These are runs of 6 systems, one row a step. Runs of the same system follow the same rule from any start.
J, run 1, 8 rows:
[[  0  -2  15  32   1  -2  -4  23  14  38  -3   6  13 -11 -27  -1  47  26
  -22 -14 -20  12]
 [ 19   4   2  19  36  -3   9  25  -1   3 -30  17   2  19  -2  -3  27  36
   -3 -22 -37  23]
 [ -4  -9  26 -17  30   1   0 -24  -7  19 -10   3  -5  13 -32  -7   7  40
    6 -17 -35  30]
 [ 11  -8  38  25   7  -3 -24  -5   0  36  18   5  -4 -14 -22  12  37  32
   14 -16 -12  17]
 [ 15   0  19  38  33   8 -21  19   0   0 -13 -10   3  27   3  -9  41  36
   10 -19  -7   6]
 [-37   0  30  -5  31   7  -6   6 -15   6 -20   2   3  21 -15 -12   9  51
   10 -21 -24  -3]
 [-10   4  27   2  23  -6 -24  -4 -22  21  17  28 -11 -16  -2  21  13  41
   35 -15 -21   4]
 [ 13   1  10  19  38  10 -50 -13 -11   0  16 -13   0  18  11  -3  30  28
   31  -4   1   9]]
L, run 2, 8 rows:
[[ 32  11 -24  49 -16 -15   5  13  24 -16   3  -9  -2  -1  11  -2  39 -22
  -19  -7  10  -3]
 [ 24   0 -39 -21  31   9  15  25   1   2 -34  20  18  12  10  -6 -11   1
  -21  13 -28  28]
 [  5 -12  16 -18   0 -12  11 -15  -4  45  12  12  -3 -43 -27  12 -28  -1
   -6  -6 -12  34]
 [ 44   1  11  28 -21 -14 -13 -27  13  -3  31   4 -21  -4  -1  20  41  -6
   21  -2   2   4]
 [ 37 -11  -2   1   7  16  18   6  20 -19 -37 -13   5  53  -3 -17  20   4
  -15   6 -14  14]
 [ -7  -7  23   5   5 -10  39  39  -3  26 -31  14   3 -22 -16   3 -24  14
  -22 -24 -14  18]
 [ 15   8  14   4   4 -15 -11  -4 -16  10  21  44 -20 -23  10  38  14  21
   41  -7 -21   2]
 [ 19 -18  31 -21  -2  20 -11 -38   6 -12  -3 -13  -8  49 -15  -4  20  16
   23  13  -8   5]]
F, run 3, 8 rows:
[[  1  14 -18  26  14 -33   7 -23   7  16  12   1  -9 -28 -28  -8  26   7
  -22 -32 -26  30]
 [  8   5  16  27 -10   4 -31  18   1  16  20  25   2  -5   5  24  54  25
   23   6  -9 -17]
 [ 28 -22  40   9  35  11 -21  -9 -12  21   1 -20  -6   5  -5  -1 -12  20
   23 -13   9  35]
 [ -1  12 -10  33   6 -31   2 -31  13   6  18 -17 -10 -18 -28 -15  31   2
  -21 -33 -11  21]
 [  4   7  11  39   0   5 -30  34   3  12   9  16   9   0  10  14  55  26
   13  -1  -5 -18]
 [ 11 -16  41   7  39   4 -13   4 -19  27  -3 -10  -4  -8  -6   1 -21  28
   20 -22   2  32]
 [-15  13   1  28  -2 -33  -3 -41   5   3  29 -14 -18 -25 -26  -8  26   3
   -7 -34  -5   9]
 [  1   7  10  39   6  12 -41  23   1   0  11  -2   8  14  14   4  54  23
   16   0   7 -22]]
U, run 4, 8 rows:
[[  8  -1   2  -7 -17   8   5  35   7  32  -7  48  14 -10  -7  25  30  17
   -4  17 -31  -2]
 [ 36 -15  18  -3  16  -8  13  12 -12  30  -4  17  -8 -32   2  21 -36  -1
   12 -10  -4  38]
 [ 10  13   9  28   7 -39  22 -24   0 -11   5  10 -31 -11 -16   7  22  16
    7 -41 -24  15]
 [  8   0  23  37  -2   5 -12  40   8  19  -7  16   8   6  -4  11  52  32
    3  -7 -14  -8]
 [  4 -13  20   5  29   4  19  46 -10  27 -33   1  11 -14  -1  -3 -35  15
  -14 -18  -3  27]
 [-37  16  16   2  13 -32  25  -9 -21  -9  -2  20 -25 -22  -8   7 -18  23
   12 -41 -20  -5]
 [-10   5  33  35  11   2 -36  16 -14   3  15   1  -6  -1  14  13  30  32
   34 -14  10 -20]
 [ -3  -7  10  28  43  10  -8  29  -5   9 -24 -36  15   8   3 -30 -12  15
  -18 -23  16  20]]
F, run 5, 8 rows:
[[ 40  -6 -15  18  22 -12  -5 -34  14   7   8 -29  -4  -3 -15 -18   8 -14
  -17 -13   0  46]
 [ 19  15 -22  30   0 -13   0  19  15   9  -1  29   5  -4  -4   9  60  14
  -14  -6 -32   5]
 [ 26 -18  42  -2   7  14 -13  22  -9  40   0  24   2  -9  -4  26   6  28
   24   5 -11  18]
 [ 26 -12  29  14  -4 -21   4 -46   6  10  21 -19 -25 -15 -26   2  -2  -6
    8 -22   5  31]
 [ 18   7   1  44 -13  -6  -9  -1  23 -11   4 -12  -1  21  -9  -7  66   8
   -8 -10  -4  -8]
 [ 15 -14  30  27  23  16  -7  52  -3  33 -22   0  17   0   0   1  10  28
   -4 -11  -1  17]
 [ -4   1  32  19   3 -32  17 -12 -10  20  12   4 -23 -40 -21  12 -15  10
    6 -39  -4  19]
 [-12   8  29  30 -23 -10 -16 -20   6 -15  23  -7 -18  13  -8   6  47  16
   22 -14   5 -29]]
L, run 6 (8 x 22):
[[-16 -14  -1 -50  17  13   3 -41  -5   4  -9 -20   4  15 -22 -23 -37   0
   -8   9  -8  22]
 [-16   2  18  33 -44 -18   6   4  14  17  25 -10  -4 -37 -17   5  13 -18
  -16 -12  25 -18]
 [ 33  13 -38  17  22   8 -21  20  -2 -28  -5  11   4  20  44   4  21  -4
   16  14   1  -7]
 [-17 -12  -9 -47  19   8  21 -19  -4   9 -24  -9  10   7 -22 -22 -42  -1
  -24   5 -16  27]
 [ -8   2  18  25 -38 -19   1   4   6  30  33   8  -6 -52 -13  20   8 -13
   -3  -9  16  -9]
 [ 46   6 -26  10  17   9 -25  -5   1 -30   4   3  -4  29  34   6  26  -4
   25  16   1   0]
 [-10 -14   1 -32   6   8  33 -11   8   3 -33 -19   9  19 -28 -28 -29  -2
  -34  -1 -12  22]
 [ -5   6  15  30 -28 -20  10  31   1  29  17  22  -4 -54  -3  26   4  -6
   -5 -13   8  -8]]
U, run 7 (8 x 22):
[[ 19 -21  34 -32   3   0  31 -27  -2   2 -20   1 -17  17 -24   2 -31   8
    8  -6 -19  30]
 [-13   5  26  27 -46 -26  12 -11  13  11  26   5 -17 -31 -23  14  25  -6
   -3 -18   6 -17]
 [ 44  -5  13  35  -3   9   7  50   6 -16 -22   5  -2  18  32  13  10  -4
   12   0  16  -8]
 [ -6 -19  37 -22   7   5  33  -6   1   3 -36 -11  -4  27 -31 -15 -22  20
  -10 -14 -18  19]
 [-41   6  29  15 -41 -19  14  10  -1  11  18  11 -10 -38 -13  15  -1  -3
    0 -16  13 -32]
 [ 30  -4  21  29   9   6  -5  32 -10 -28 -12  -5 -12  16  41  12 -11   0
   34  -7  28 -13]
 [-17 -14  33  -6  14   7  13 -19   3  -8 -25 -35  -2  36 -30 -30  -4  21
  -10 -20  -4  10]
 [-55   9   8  12 -35  -4   6  27   3   8   7  -1  10 -25  -6  -1   1  -5
  -17  -3  18 -42]]
J, run 8:
[[ 24 -17  -4  -3   3  13 -11 -16   4 -10   5 -43   2   6  14 -16 -37 -37
   -1  13  45  11]
 [-42   8   2  13 -44 -12  20   3  13 -14   4 -19  -1 -11  -9 -11  -4 -24
  -24  -6  26 -37]
 [ 15   6 -11 -12 -26   0  29  33  -1 -23 -16  37  -6   1  31  27 -16 -18
   10  18   0 -25]
 [ 18 -12 -11 -32  13   3  12 -26  -8 -13  -5 -18  -6  -1  11  -7 -61 -30
    2   8  19  23]
 [-14  -1   6   5 -48 -15   9 -31  18   1  29 -20 -10 -24 -19  -2  -2 -35
  -13   2  27 -15]
 [ 28  -1  -8  16 -37   8  17  41  17 -17 -14   9   5  10  26  13   9 -27
   -6  19  19 -26]
 [ -4  -7 -10 -25  13   2  38   9  -7 -22 -35 -12   0  10  10 -16 -60 -20
  -16  -3   9   9]
 [-10   1   8 -18 -39 -27  29 -39   4  -1  21   9 -23 -31 -20  14 -24 -25
    1  -4   2  -3]]
R, run 9, 8 rows:
[[-42   4   1  26 -16  -5   0  24  10  27   4 -17  19 -29 -21 -16  12  -2
  -39 -13  13 -11]
 [ 22  12 -10  12   6  -7   2  35  -5  10  -4  53  -2 -14  17  31  27  19
   15   0 -30   0]
 [ 11 -21  41 -24  25   7  11 -21 -11  10 -18  -6 -11  20 -21  -5 -25  24
   15 -12 -16  32]
 [-30  -4  32  35 -15   2 -26   0   4  18  23 -35   5 -15 -16 -11  17   4
   -4 -14  33 -17]
 [ 22  14 -22  34  22   5 -11  49  -1 -10 -15  19  10  11  32   5  34  13
    3  -1  -8  -8]
 [-22  -5   6 -33  40   2  18   3 -22   4 -31   8   2   4  -7 -10 -44  25
   -1 -14 -23  21]
 [-36   2  32   8 -11  -8 -28 -19 -16  15  39  -6 -11 -32  -5  12  -4   8
   27 -10  21 -19]
 [ 39   4  -7  28  19  12 -31   9   1 -26   1  -7  -1  32  33   2  34   6
   26   7  10  -5]]
R, run 10 (8 x 22):
[[ 40 -19  19  -3 -17   7  10 -36  24 -11  -6 -26  -9  37 -23 -11  19  -8
   -5   6  -1  19]
 [-15  -6  -7  12 -27   9   9  24  26  21 -10 -23  26  -6 -21 -21  13 -18
  -50   8  14  -5]
 [ 15  10 -19   9 -10 -18  26  35   5  20  -7  47   1 -33   3  24   9  -2
  -14  -2 -27   7]
 [ 19 -15  40 -22  -4  -7  26 -23  -1  11 -10  19 -20  10 -28  15  -5  21
   16 -10 -31  23]
 [  1 -22  51  22 -28  12 -13  -2  15  24  10 -34   4   3 -26  -6  19   2
   -3  -2  28  -3]
 [ 21   5  -7  51   6   0   4  56  12   6 -19  -1  13  -1  14  -3  30   2
  -21 -11   5   0]
 [-20   3   9 -13  23  -7  33  29 -14   6 -37  28   1  -1  -9   2 -19  31
   -8 -22 -35  10]
 [-21 -11  58  -6  -9   0 -11  -4 -18  25  19   8 -11 -22 -12  22 -14  23
   32  -9   8  -8]]
W, run 11 (8 x 22):
[[ 29   7 -39  18 -10  -8 -17  -9  21  21  26   5  11 -25  -6   2  39 -21
  -23  13  -6  18]
 [ 59  -5 -18   2  -5   4   0 -15  24   0  -1   8   0  22  -5   4  41  -7
   -6  17 -22  26]
 [ 34 -19   3 -16  -5   9  -6 -24  17  41   9  -1   9  -7 -33   0  13  -5
  -16  17 -17  40]
 [ 38   0  -1  30 -14 -19   0  -3  17  31  20  14  -5 -33 -18  16  35  -6
  -10  -8 -12  26]
 [ 53 -13  27  15  -9  -3   6 -14  16   5  -1   8 -15  19 -17  14  40  13
   11  -4 -20  22]
 [ 15 -22  42   3  -1   5  -2 -10   9  44   2  -6   3  -6 -40   1  15  20
   -7  -8 -14  32]
 [ 13   2  26  37   1 -24  10  14   2  28   4  18 -11 -28 -19  16  27  23
    0 -32 -19  18]
 [ 16  -6  46   9   2  -7   8  -7  -2   1  -7  19 -22  18 -15  17  27  39
   27 -19 -27   7]]
W, run 12:
[[-15  12 -20 -38  29 -15  17 -28 -20 -22 -10  27 -16   4   4   2 -27  14
   16  -8 -34   8]
 [-44   4   5 -24 -34   8 -23 -17  -5   8  32  13   4 -15  -5  13   8  -3
   14  24   9 -39]
 [  5   8 -16  39  21  15 -42  30  -2  -9   6 -19  16   9  32 -11  26   1
    5   4  26 -15]
 [ -6   6 -35 -19  36   1  14 -16   3 -23 -30 -14   6  32  -5 -33  -6   6
  -25  -6 -23  20]
 [-26   4 -26 -43 -23   2  12   2   1  22   4  36  13 -26  -9  12 -14 -11
  -16  26 -21  -8]
 [ 28   9 -20  13   2   2 -39  -1  -7  -4  34  14  -3 -17  36  23  13 -15
   31  19  18  -8]
 [ 10  -3 -14   5   7   6 -16 -41  16 -23   4 -43   2  37 -10 -32  25  -8
  -11   3   9   8]
 [ -6  -7 -21 -10 -13  11  20  27  22  28 -22   3  30  -4 -21 -15   6 -10
  -51  15 -13  11]]

Which system made each of these runs?
run 13 (2 x 22):
[[-27  12 -41  -1   0  -2  10  37   7  22 -10  15  27 -27  -2 -10   0  -9
  -44   6 -11  -3]
 [ 16  17 -55 -18  14 -19  21 -10   4  -3  -7  33  -1 -12   1   2   2  -9
  -19   2 -40  22]]
  J
run 14, 2 rows:
[[  7 -21  60  -2 -28 -10  23 -21   3  12   3 -10 -22  -8 -30  11 -18   2
   11 -16   8   9]
 [ 16  -8  35  46 -34   5   0  25  21  -4  -3 -18  -1  15  -2   2  37  -2
   -2  -5  24 -21]]
  R
run 15, 2 rows:
[[  2   4  42  34 -11  -6 -13   5  -5 -17   9   5 -21  15   8  18  34  26
   38 -17   5 -26]
 [  6 -19  36  30  14  19  -3  36   5  15 -25 -37  15  17  -6 -20  -1  12
  -14 -14  22  10]]
  U
run 16:
[[  3  -2   0  -5 -14  -7 -19 -15 -11  17  40   5  -8 -48  12  22 -29 -26
   19  11  28   0]
 [ 23  10 -18  -2  17  -5  -5 -37  -2 -50   0  -6 -20  39  18  -6  14   1
   24  -1  -7  -2]]
  F
run 17, 2 rows:
[[-16  19 -19  15 -22 -12 -19  11   2  18  31  35   5 -34   1  22  42   3
    2   7 -12 -22]
 [ 31 -15  30  -7  25  21 -31   0 -19   0   5   2  -6  17  23  16 -11  17
   48   9  10   8]]
  F
run 18, 2 rows:
[[ 31   3  10   2  18  -4 -17 -36  -8 -30  10   3 -25  29  13  11  19  15
   44  -4  -9   5]
 [ -2 -10  -6  -4  17  18 -20 -17  15  25  -2 -26  23  19 -32 -30  30  13
  -30   6 -13  25]]
  F
run 19:
[[ -1 -12  23   9   7  16   1  -8  14 -12 -24 -39   6  50 -21 -30  24  17
  -14  -9   0   3]
 [-19  -5  -1 -10  12   0  24  38  -3  37 -26  17  20 -24 -17  -4 -20  13
  -33  -7 -20  18]]
  W
run 20, 2 rows:
[[  0  14 -46  10 -23  -5  18  33  17  -6  -8   9  16 -15  15  -3   6 -33
  -36  13   6 -15]
 [  8  -3   8 -28   0   9  23  34 -15  -9 -27  42  -3   9  24  26 -29  10
   22  13 -14 -11]]
  F
run 21, 2 rows:
[[ 44   2  -4  43 -16  -2 -18  20  19  11  15   9   4  -6   7  16  54  -5
    1   7   2   0]
 [ 46 -16   9  -2  26  10   0 -21  11   4 -16 -14  -2  34 -18 -13  17  14
   -3  -3 -21  42]]
  W
run 22 (2 x 22):
[[ 12   1  10  -7  35   1   3  -2 -23 -38 -18   2 -19  27  32   3 -30  13
   39 -12   2   0]
 [-36  -6  30   2  -1   3 -20 -36   4  10  14 -32   0  12 -36 -21  22  22
   -2 -13   2  -3]]
  U
run 23:
[[  9 -14  33 -18 -18  31 -24  -8   0 -13   4   0   0  41   8  12  17  12
   36  29   9 -26]
 [  7 -22  14   4 -14  10   3  -8  15  17   1 -48  11  -8 -18 -22 -26 -29
  -28   2  37  17]]
  U
run 24 (2 x 22):
[[-13  -7  18 -14 -56   5  35  31  12   5 -14  21   4  -6  -7  17 -10 -15
  -12  17   5 -30]
 [ 35 -12  18  11  21  11 -19  19 -18   2   4  -7  -6 -10  35  15 -36  -8
   33   1  33  10]]
  W
run 25 (2 x 22):
[[-17   6  -8 -21 -47  -6  25  14   9  10   3  42   3 -21  -9  24   7 -11
  -11  19 -17 -26]
 [ 40  -9   9   8  14  18 -40   8 -11   1  18   2  -1   2  35  20  -1  -2
   41  18  24   2]]
  W
run 26 (2 x 22):
[[ 23 -26  41  -4 -35  24  -7   2   8  -3   5 -20  -3  17   7  10 -13 -18
   21  23  40 -16]
 [ 19  -5  -4  13   9  -8  36  -1  12 -28 -32 -34  -6  24  -2 -27 -20 -17
  -26 -20  10  17]]
  F
run 27:
[[-34  -2  38  21 -34  -1 -15   5   7  24  22  -3   2 -16 -24   7  33  15
    2  -6  10 -29]
 [ 23   9  -2  27  24   6  -7  51 -11 -15 -20  21   1  14  40  13  11  16
   22  -4  -1 -10]]
  J
run 28, 2 rows:
[[ 38 -18  -2 -38   2  26  -5  -1   5  24  -9  26  14  16  -6  14   8   6
    4  37 -26  24]
 [ 51 -15  -8 -13 -16  -6  13 -25  17  22  11   3  -4 -18 -15  10  -9 -29
  -11  14  -5  38]]
  F
run 29 (2 x 22):
[[-18  11 -40 -24   7  17 -28 -17  -3 -31   7 -12  12  25  25 -16  -1 -14
    5  29  12 -25]
 [ -7   4 -51 -31  34  18 -10  12  -9   0 -15   1  26   2  20 -17 -28 -11
  -18  24  -5  12]]
  F
run 30:
[[ 45 -19  -7  -4   1  16   2  24   2   7  -8 -10  10  -9  24   6 -40 -36
   -2  20  31  18]
 [-22   7 -14  11 -11 -23  28 -23  10 -23  -2 -35  -9  -8 -12 -26 -22 -29
  -30 -22  19  -1]]
  J
run 31:
[[-25   5   2 -11  14 -10 -33 -50 -11  20  40  -3  -7 -25 -20  -1   9  13
   14  -7  -8  12]
 [ 20   4 -20  13  15  14 -51 -19   8   1  23 -12  12  18   5  -7  52   8
    9  16  -1   4]]
  R
run 32:
[[-32  17 -41   2   4  -3 -33 -22   7  12  28  -6  18 -13 -14 -18  39   1
  -22   8  -9  -6]
 [ -5  11 -41  -6   5  15 -17  33   6  19  -4  30  30  -2   9   2  34   7
  -19  26 -23  -7]]
  J
run 33 (2 x 22):
[[ 15  -9   1 -30 -28  14  29  19   1 -25 -23  15  -1  19  23  14 -35 -24
    8  26  12 -21]
 [ -5 -12  -2 -43 -22   7  43  -9   8 -19 -29  -4   0  20  -9  -9 -40 -23
  -18  16  -1  -3]]
  F
